128 stands for zero in the data rows.
What is the hidden score of each row? Scores go from 0 to 20, and 10 is about the middle. The score is a weighted sum of the row's numbers plus the product of two more (or one squared), each taken from its middle value.
[183 196 116 197 146  78  91  74  89 178 141 129 110 152 189 123 177  55
 104  62 107 128 140  93] ~ 15
[118 126 128 136 137 126 112 142 154 110 147 106 107 134 145 147 128 126
 114 117 154 130 154 105] ~ 10
[130 124 131 127 129 135 118 137 143 128 131 124 124 121 132 135 123 134
 117 128 140 134 135 114] ~ 9
[126 122 133 120 123 133 122 136 143 125 132 126 128 119 128 132 117 137
 123 133 139 133 135 119] ~ 9
[189 183  90 169 128  64 136  56  89 158 140 128 115 197 123 137 192  77
 146 100  98 150 112 188] ~ 9
[122 122 135 119 126 135 123 134 142 133 125 131 129 114 127 126 118 138
 122 130 136 129 128 121] ~ 16
[182 192  98 170 133  65 123  60  86 157 135 124 113 186 139 136 189  78
 132  90 101 148 121 170] ~ 12
[ 97 101 135 103 108 149 180 143  91 109 101 152 158 116  97  96 114 149
 155 155  89 102  95 159] ~ 9
[117 134 125 138 148 122 103 146 157 103 147  95 105 137 154 150 134 126
 114 111 155 134 164 101] ~ 4
[123 111 135 108 113 147 144 128 119 141 118 150 151 103 107 116 109 141
 144 150 117 129 106 141] ~ 17
[120 128 130 131 135 127 113 137 150 120 142 115 115 127 135 135 124 130
 114 118 147 135 146 113] ~ 15
[188 189  91 162 131  63 130  59  86 157 138 129 113 192 128 131 190  74
 136  98  99 149 116 180] ~ 11
[125 121 140 119 121 138 124 132 136 135 131 132 130 116 121 129 115 136
 123 132 137 129 122 125] ~ 15
[118 106 138 103 112 148 164 135 102 131 105 152 153 107 100 102 110 147
 148 157 103 118  98 150] ~ 8
[111 107 133 110 107 151 174 138  96 122 103 153 155 112 105  99 113 150
 156 158  93 112  96 154] ~ 7
[117 130 121 135 146 123 104 141 156 100 147 101 105 136 153 150 131 126
 114 111 158 129 161  99] ~ 7
[180 190 106 200 153  84  81  74  85 186 136 135 118 152 202 114 185  49
  98  59 104 129 138  82] ~ 18
[118 131 119 135 147 121 104 148 156 105 147  95 106 133 156 149 136 125
 114 114 156 132 168 102] ~ 2
[111 106 136 107 110 151 171 140  97 120 103 151 157 112 102 101 112 147
 155 155  95 113  93 150] ~ 6
[118 129 129 129 140 128 113 138 150 113 140 114 115 129 141 143 126 131
 117 119 149 131 147 110] ~ 10
[184 199 102 184 143  71  99  74  89 172 141 128 106 162 167 128 181  66
 115  70 105 135 136 118] ~ 12
[116 104 134 108 114 148 166 135 100 127 103 152 153 110 100 105 108 147
 149 160  97 116  97 150] ~ 5
[124 127 134 126 130 133 116 134 148 125 133 125 121 125 133 130 121 132
 119 124 147 131 137 113] ~ 14
[115 126 124 133 138 127 108 139 154 113 138 114 114 132 146 142 130 132
 113 116 153 130 152 111] ~ 16
[124 122 129 118 133 133 117 136 143 127 136 123 122 124 135 138 118 135
 123 128 141 129 134 120] ~ 12
[131 116 136 112 122 140 129 132 136 138 125 138 135 113 118 123 111 138
 126 141 133 132 120 125] ~ 11
[125 109 133 108 117 148 149 131 116 141 119 148 150 107 107 111 109 144
 141 155 109 121 104 141] ~ 10
[184 190 109 197 151  79  81  76  89 181 140 132 111 153 197 119 181  52
 103  62 106 131 137  82] ~ 12
[107 105 138 108 110 151 172 138  92 120 101 151 159 112 106  98 110 149
 150 159  95 112  96 153] ~ 9
[123 111 135 101 119 146 145 127 118 140 116 146 144 108 107 118 109 141
 141 157 115 124 105 138] ~ 11
[113 106 133 112 112 148 168 138  98 126  98 154 157 106 102 102 110 148
 155 159  94 110  94 152] ~ 6
[185 174  94 169 130  62 141  60  97 143 136 127 112 197 121 140 194  81
 147 104  88 145 105 193] ~ 8
[111 105 136 102 107 149 169 136 103 126 100 151 155 106 102 100 112 149
 152 158 100 113  96 151] ~ 11
[119 110 135 103 111 151 155 131 112 137 114 151 149 105 101 110 111 147
 147 154 109 118 104 144] ~ 10
[192 175  92 172 124  64 145  57  93 139 139 123 107 207 117 142 193  78
 145 106  87 150 102 202] ~ 8
[190 170  95 169 129  65 141  59  96 139 133 129 108 202 119 142 192  80
 149 107  85 148 104 197] ~ 5
[186 193  99 175 138  68 115  63  82 169 138 133 113 174 149 139 187  70
 129  82 105 140 127 154] ~ 9
[118 127 130 132 133 129 114 139 147 120 135 117 116 130 137 141 125 131
 115 122 147 129 148 112] ~ 14
[114 132 127 140 144 122 103 145 151 105 141 104 111 139 146 149 133 127
 114 113 156 130 164 106] ~ 7
[118 129 125 141 147 122 104 142 156 104 150  96 105 140 148 154 133 125
 113 112 155 135 164 108] ~ 5
[124 110 136 106 115 148 147 133 120 141 116 150 142 105 106 108 109 142
 140 154 111 123 105 140] ~ 11
[185 194  91 168 136  61 127  62  86 167 145 130 109 183 131 135 188  74
 130  87 103 145 120 169] ~ 15
[121 131 130 138 144 121 107 141 155 107 141 108 107 137 141 149 131 127
 115 113 159 133 157 110] ~ 7
[121 124 124 130 133 131 116 138 147 119 133 121 122 125 133 135 122 137
 119 123 146 129 139 111] ~ 15
[114 130 125 135 149 122 107 145 156  98 145  98 110 141 151 154 131 129
 113 115 153 133 163 103] ~ 5
[120 107 136 105 109 149 160 133 104 132 108 153 156 107  98 103 111 147
 147 156 103 112  97 146] ~ 5
[118 110 139 103 112 148 153 133 113 134 112 148 151 107 105 110 108 146
 145 156 110 122 100 141] ~ 11
[119 126 127 130 135 129 115 135 150 121 138 119 118 128 134 137 126 132
 115 122 149 134 143 111] ~ 15
[125 126 131 122 127 134 116 139 145 128 139 125 125 128 131 129 118 133
 121 126 141 129 135 122] ~ 13
[101 105 133 107 109 150 175 143  97 118  95 153 158 114 101 100 112 149
 151 157  90 104  93 156] ~ 15
[115 129 130 145 137 124 110 139 153 105 139 105 111 129 141 142 128 131
 113 117 156 128 151 112] ~ 18
[113 129 132 140 147 123 109 142 154 107 141 107 111 134 149 147 128 126
 114 114 151 130 157 107] ~ 11
[128 116 136 107 118 145 138 128 125 142 121 144 143 108 106 119 112 141
 131 145 121 125 107 135] ~ 12
[130 114 137 108 120 147 142 130 121 145 121 140 147 107 109 119 110 141
 138 146 118 130 112 133] ~ 10
[121 108 134 104 115 149 152 131 111 134 112 150 150 105 100 110 108 146
 144 155 107 122 101 144] ~ 7
[119 134 128 138 155 121 106 145 158 105 143  91 106 137 155 148 136 125
 116 115 158 138 164 103] ~ 3
[121 126 129 128 134 128 113 136 144 118 139 122 122 127 136 142 123 131
 114 117 147 132 144 115] ~ 12
[123 126 133 134 137 128 111 137 149 116 140 119 121 129 140 137 125 129
 113 120 148 132 145 113] ~ 11
[118 130 125 130 138 125 111 139 151 111 137 114 113 129 143 144 128 129
 113 117 154 128 147 113] ~ 15
[182 193 114 197 153  81  82  74  88 180 137 134 109 156 203 122 180  51
  96  62 107 129 139  87] ~ 17
[118 128 127 138 139 122 109 138 152 109 143 106 111 134 145 150 131 127
 110 115 155 129 158 110] ~ 12
[115 106 136 102 105 155 165 137 100 127 104 149 156 108 103 104 111 147
 152 154 100 116  96 152] ~ 9
[118 129 126 136 141 127 108 140 152 110 141 109 112 134 144 145 127 129
 120 113 154 130 154 108] ~ 8
[126 118 134 116 129 137 123 132 140 135 128 134 130 117 122 128 116 137
 125 130 137 131 130 126] ~ 13
[126 109 136 102 117 149 151 129 114 138 113 148 143 106 102 113 108 147
 141 155 105 124 105 142] ~ 5
[122 108 133 105 108 151 161 134 108 132 105 150 154 106  97 102 111 146
 144 156 104 120  98 150] ~ 9
[129 124 133 124 130 132 122 131 139 132 130 126 128 118 128 131 118 137
 118 129 144 128 134 119] ~ 12
[112 132 126 138 148 124 107 143 154 102 143 100 110 137 153 147 134 126
 110 110 155 133 159 105] ~ 12
[115 128 131 135 136 124 109 140 151 116 138 113 111 133 142 143 127 129
 117 119 153 128 146 106] ~ 13
[181 195 100 170 137  65 117  62  89 165 140 132 110 178 142 134 187  72
 128  89 102 146 126 154] ~ 11
[127 114 138 102 115 148 147 129 121 140 117 148 144 107 103 115 109 141
 136 149 120 126 108 139] ~ 14
[128 118 134 104 114 143 137 130 127 139 124 147 138 108 111 117 112 139
 132 148 123 128 111 135] ~ 15
[ 99 102 134 110 110 153 181 145  87 111  96 154 160 116  98  99 111 149
 152 158  92 104  94 158] ~ 10
[115 127 131 136 143 126 109 143 154 107 140 102 107 135 146 147 129 129
 113 117 159 126 158 111] ~ 9
[115 129 129 135 141 127 111 139 150 110 141 113 109 136 148 144 129 132
 112 116 152 130 152 110] ~ 14
[109 103 135 110 106 150 173 139  94 124  97 152 155 113 101 101 112 149
 154 159  95 110  95 157] ~ 8
[111 103 132 108 109 150 170 140  99 117 100 156 154 110  98  97 111 149
 155 156  93 114  95 148] ~ 7
[117 109 131 101 103 150 160 136 106 128 106 151 152 109 103 104 112 146
 150 156 100 117 101 146] ~ 6
[112 104 134 110 109 152 172 141  97 118  96 147 157 112 101 100 110 147
 156 160  97 111  95 151] ~ 3
[109 108 137 101 106 148 171 139  99 121  99 155 155 110 101  97 110 148
 154 158  95 113  97 149] ~ 8
[116 135 128 139 149 121 105 144 155 108 147  96 106 140 152 152 132 130
 111 111 155 132 163 104] ~ 7
[130 114 135 107 114 146 139 128 125 138 121 148 144 107 106 111 108 141
 132 153 116 129 109 137] ~ 11
[116 128 126 138 142 125 106 141 152 107 141 102 113 136 152 144 132 130
 115 115 156 129 154 110] ~ 9
[184 196 114 192 146  79  91  73  90 179 140 131 105 158 186 124 180  57
 106  63 103 131 138 102] ~ 15
[121 126 135 127 131 131 116 139 146 122 135 118 120 126 130 136 123 133
 119 124 144 133 138 116] ~ 10
[122 124 132 131 133 127 117 138 150 118 138 117 122 130 138 138 120 131
 116 119 145 132 144 112] ~ 14
[116 127 130 141 147 123 105 142 155 104 145 102 110 138 146 149 130 128
 116 116 155 127 160 104] ~ 4
[117 125 132 131 140 127 108 141 151 110 144 111 114 131 141 141 129 130
 115 116 154 127 150 107] ~ 8
[115 132 122 135 146 120 104 149 156 105 146  91 109 140 154 151 135 125
 108 113 163 139 166  99] ~ 6
[192 173  94 172 123  66 140  60  96 139 134 126 109 206 122 143 194  79
 148 103  90 149 104 200] ~ 6
[132 115 136 109 120 143 137 128 124 139 121 144 139 107 111 117 111 140
 133 148 121 129 110 135] ~ 11
[120 128 131 138 137 130 111 141 147 121 139 115 116 128 142 139 125 132
 115 119 147 131 150 114] ~ 10
[131 114 136 114 117 144 137 129 126 139 123 145 146 113 109 120 110 138
 135 147 126 131 112 132] ~ 9
[118 127 125 138 148 124 107 147 153 106 140 106 108 136 149 144 131 127
 115 114 157 129 160 109] ~ 5
[119 131 122 138 148 122 104 146 155 103 145  98 105 139 151 150 133 125
 109 115 159 131 168 103] ~ 5
[186 193 101 179 133  72 106  69  88 168 140 135 108 169 156 132 186  66
 120  76 100 140 135 137] ~ 10
[121 131 131 131 141 126 113 140 150 114 136 119 118 129 138 138 124 130
 117 120 147 127 143 114] ~ 11
[125 113 136 104 115 146 148 130 118 143 112 144 146 103 110 110 107 144
 142 155 117 120 104 136] ~ 14
[125 126 133 122 129 134 115 136 142 125 130 127 127 123 131 132 121 136
 119 126 140 133 132 116] ~ 11
[127 120 136 112 119 138 131 131 135 139 128 143 136 115 114 125 115 137
 126 139 130 131 121 130] ~ 13
[177 189 110 199 155  83  79  76  88 191 134 140 117 151 204 114 186  47
  99  64 106 131 137  86] ~ 18
[121 131 130 139 141 124 106 144 156 105 142 102 108 138 146 151 132 127
 115 112 156 130 160 101] ~ 6
[118 110 139 100 112 149 154 132 110 132 112 148 150 104 104 106 110 144
 147 156 105 123 102 142] ~ 11
[118 108 136 102 110 148 159 132 109 140 106 148 150 107 103 111 109 144
 146 157 102 115 101 147] ~ 9
[114 105 140 102 111 151 167 135 103 125 105 148 155 106  99 102 112 147
 149 155  95 112  95 154] ~ 9
[116 131 127 137 145 124 107 142 155 107 142 101 108 139 154 148 133 126
 111 114 157 129 162 105] ~ 9
[120 131 131 138 137 125 107 141 148 114 138 109 114 130 140 141 124 134
 116 118 154 129 145 112] ~ 11
[128 116 135 116 115 138 133 132 130 135 122 139 138 109 113 119 112 137
 129 142 121 132 117 128] ~ 11
[111 103 139 112 108 149 164 132 103 130 106 153 153 108  96 106 109 144
 146 158 100 115  95 141] ~ 11
[100  99 133 108 107 148 178 144  94 113  92 151 158 115  97  96 113 151
 155 157  90 101  95 155] ~ 15
[118 131 124 139 146 124 107 147 156 103 144 102 110 139 151 152 132 126
 113 111 156 134 165 104] ~ 6
[115 130 129 136 136 124 107 143 152 112 141 106 111 132 145 149 130 131
 116 117 158 131 153 110] ~ 9
[128 115 140 106 116 145 137 129 129 140 120 145 142 107 111 116 113 142
 136 144 122 125 115 132] ~ 11
[123 124 137 129 134 134 116 136 145 127 135 122 127 123 132 134 122 133
 121 127 144 123 132 116] ~ 10
[125 126 132 122 133 135 118 138 142 133 132 122 126 123 130 131 121 133
 122 126 141 132 132 122] ~ 12
[115 129 129 136 146 123 105 141 156 109 138 104 112 135 145 148 128 128
 115 114 156 126 158 110] ~ 10
[114 133 125 135 148 119 106 145 154 102 149  95 109 140 153 147 133 126
 115 113 159 136 167 104] ~ 5
[128 120 135 112 125 139 130 128 138 136 126 139 133 114 121 128 117 138
 127 136 133 129 126 124] ~ 12
[124 125 136 127 132 132 118 135 147 129 135 122 123 123 135 134 123 135
 120 124 144 128 138 114] ~ 12
[119 130 131 131 136 128 112 140 150 117 135 115 116 131 140 145 126 132
 116 118 152 128 145 111] ~ 12
[118 128 128 137 146 123 107 143 153 113 140 100 105 135 145 145 129 129
 113 118 158 129 158 108] ~ 8
[185 196 111 198 146  76  87  75  87 178 143 133 110 160 188 126 182  55
 106  67 105 130 138  98] ~ 10
[114 133 119 133 148 123 102 145 156 100 143  92 109 141 153 150 136 123
 114 108 158 136 165 105] ~ 6
[117 106 136 108 110 150 160 131 104 129 107 150 155 106  99 101 110 148
 148 155 102 117  98 147] ~ 8
[117 108 138 104 109 149 164 135 104 129 108 149 153 109 102 104 109 145
 152 160  98 122  98 154] ~ 9
